Each path is a new rotation, seen through one point. The rows after it are directions, each followed by how far the rotation turns it, in deg/step (0 if it stays put).
Each turn is a multiple of 5 degrees from 10 to 175, or 0.
Each row of a path follows its step; steps can be skipped.
Rotation 1:
step 0: [-11,  -8, -11, -16, -34, -26, -25, -32, -37, -29, -25,   1,  -1, -28,  35,
  31,  -9, -28,   7,  21,  -7,  35,  -1, -12, -20, -15, -19, -12, -16, -23,
  15, -20, -20,   5,   2,  -6,   2,   4,  -3,  21,   7,   6,   7,  -6,  15,
 -13,  35, -11,  30,  38,  23, -74,  19,  21,  32, -12,   9, -18]
step 4: [  2, -58, -27,   1,  37,  -9, -28,  -8,   2,  -9, -36,  -4,  -8,  24,  14,
  23,  28,  -5, -16,   0,  -1, -35, -48,  -5, -19,  19, -27,  23, -17,  17,
  -2, -21, -54,   0,  -1,  -3, -17,  16,  26,  -7, -14,  -9,   3, -19,  10,
 -26,   2, -11, -31, -32, -17, -23,  28,  32, -12,  29,   1,  16]
step 8: [ -8,  20, -14, -25, -35,  17,  61,  33, -10,  10,  21, -15,  17, -13, -10,
 -16,  26, -16, -17, -21,  -1, -32, -15, -33,  -1, -17, -33,  34,   3,  24,
  -9, -28, -14,   7,  -5, -21,  16, -20,  12, -15,   1,  45, -20, -38,  23,
   0,  13,   0, -23,  23, -15,  -1,  17,  36,  13,  18,  -8, -31]
step 9: [-17,  14,  -2,   8, -38,  -6,  17,  15,  11,  -3, -27, -10,  16, -20,   8,
  14,   0,  -7,  17,  32, -37,  -8, -67, -15, -30,  16, -17,  35,  49,  48,
  11,  -8,  -6,  18, -20, -18, -27,  -8, -40,  -7,   5,   0, -39, -23,   3,
 -26,   7,   4,  11,  -6, -18,  11, -15,  31,  -6,  12,  10,  -7]
step 17: [-26,  14,  24, -13, -20, -24, -23, -15, -25, -22, -13,  -7,  38, -13,  43,
  21,  17,   4,  35,  -6,  41,  -6,  11,  15, -20,  -5, -16,  -5,  12, -14,
  13,  24, -47,  -2,  37,   8,  34, -26,  24,  22,  -1, -28, -17, -25,  22,
  -2,  11,  -6,   5,  39,   5,  25,  18,  21,  16, -23,  -7, -40]
step 18: [-11, -15,  44,  39, -30, -12,  18,  32,  15,  26,  -8, -16,  33, -48,  14,
 -13, -16,   9,   5, -39,  -1, -12,   7,  15, -59,   1,   4, -25, -19,   3,
  11, -11, -35,   7,   1,   4,   2,  -8,  25,   6,  -7,  20, -24,  -2,   6,
   5,  17,  13, -13,  34, -13, -39,  10,   2,  -4, -20,   1, -51]
step 19: [ 13, -24,  10,  18, -13,  21,   4,  -2,  -2,   8, -46, -16,   7, -37, -16,
  19,   5, -34, -23, -26,  -2, -59, -35, -28, -18, -25, -16,  10,  26,  18,
  17, -17,  32,   7,  16,   1, -28,   6,  30,  -5,   7,  25,  -6,  16, -23,
  -5,   8,   1, -30,  27, -17, -37,  -2,  21, -47,  -1,  -5, -29]
step 23: [-61, -45,   4, -10,  22,  -7, -14, -12, -28,  14, -12, -15,  24,  17, -14,
  10, -14,  -1,  33,  -4,  26, -15,   7,   8,  -6, -15, -37,  35,   4,  -9,
   4, -10, -13,  -7,   1, -14,  36, -19,  -5,  12,  -2,  43, -10, -19,   9,
  48,  16, -30,  -1,  39, -10,   2,   1,  15,  14, -29, -43, -30]
Directions:
[ -7,   6,   2,  -2,   6,   3,  -9,   2,  -3,   2,   0,  -2,  -4,   5,   0,
   7,  -1,  -1,  -3,   7,   4,  -3,  -4, -17,   5, -12,  -4,  -7,   7,  -3,
  12,   0, -14,  -6,  -2,  -4,   2,  10,   2,   6,  12,   2,   2,   5,   4,
 -10,  -3,  -6,   1,   6,   1,   6,  -7,   3,  -7,  -3,  10,  -5]
170
[ -6,  -4,   3,  -1,   1,   7,   1,  -8,  -6,   9,  -4,   6,  -3,  -6,   7,
   2,   5,   3,   3,   4,  -5,  -2,  -6,  -7,   8,   4, -11,  -7,  -4,   1,
 -10,   8,  -4,   5,  -5,   3, -12,   3,   0,  -5, -11,  -1,   0,  -9,  -5,
 -13,  -9,   1,   6,  -2,   4,   3,   0,   3,   8,  -7,   0,  15]
65
[  6,   2,  -2,  -3,  -3,   1, -10,  -6,   1,   1,  -9,  -8,  -7,  -3,   4,
  -5,   1,   0,  -1,   3,  -2,  -3,   2,   1,   4,  11,   9,  -1,   8,   0,
  -4,  -1,  -8, -20, -10,   1,  -2,  12,  -8,   6,  -7,  -8,   1,  -3,   1,
   6,   5,  -4,   2,  -1,   7,   1,   0,   9,   6,  15,  -5,  -2]
65
[ 10,  -5,   4,  12,  -9,  -3,   5,  -3,   1,  -2,   8, -11,  -2,   4,   1,
  -6,   0,   2,   4,   1,   9,   3,  -1,   0,  -5,   7,  -3,  -9,  -5, -10,
  20,  17,   3,  -5,  -1,   2,  -5,   1,  -4,  -3,   3,  -1, -10,  -1,   2,
  -5,  -8,   1,   4,  -4,  -4,   6,   2,   3,   1,  -1,  -6,   0]
95
[ -3,   0,   6,  -1,   1,  -3,  -8,  -3,  -6,  -1,   4,  -6,   8,  -3, -12,
  -2,   9,   6,  12,  12,  -1,  -9,  -3,  -1,   5,   0,   2,   1,  14,  11,
  -5,   6,  13,   2,   4,  -9,   0,  -2,  -9,  -5,   8,   0,   2,   0, -10,
   2,   1,  -8,   0,   2,  -7,   8,  -1,  -3,   2,   1,  -8,  -1]
100
[ -4,   2,  -4,  -1,   0,   8,  -5, -16,  -4,  -3,  -5,   1,   0,   0,   1,
   0,   3,  -2,   1,   6,   0,  -7,  -5,   4,  -3,  -9,   2,  12,   0,  -2,
  11,   7,  16,  -1,  -6,  -3,   0,  -3,  13,  12,   2,  -6,  -2,  -9,  12,
  -5,   5,   5, -10,   0,   7,  -1,   9,  -2,   2,  -2,  -1,   2]
170
[  3,   4,  -4,   4,   0,  -5,   2,  -3,  -7,   8,  -1, -10, -14,  -8,  -1,
   0,  -2,   2,  -4,  -3,   7,   8,   5,   0,  -6,  -4,  -4,   4,  10,   9,
   5,   1,   0,  -6,   1,   0,   2,  -3,  -3, -12,   0,  -1,   4,  -4, -12,
  -2,  15,  11,  -8,   0,   2,   2,  -1,   5,   6, -11,  12,   2]
35
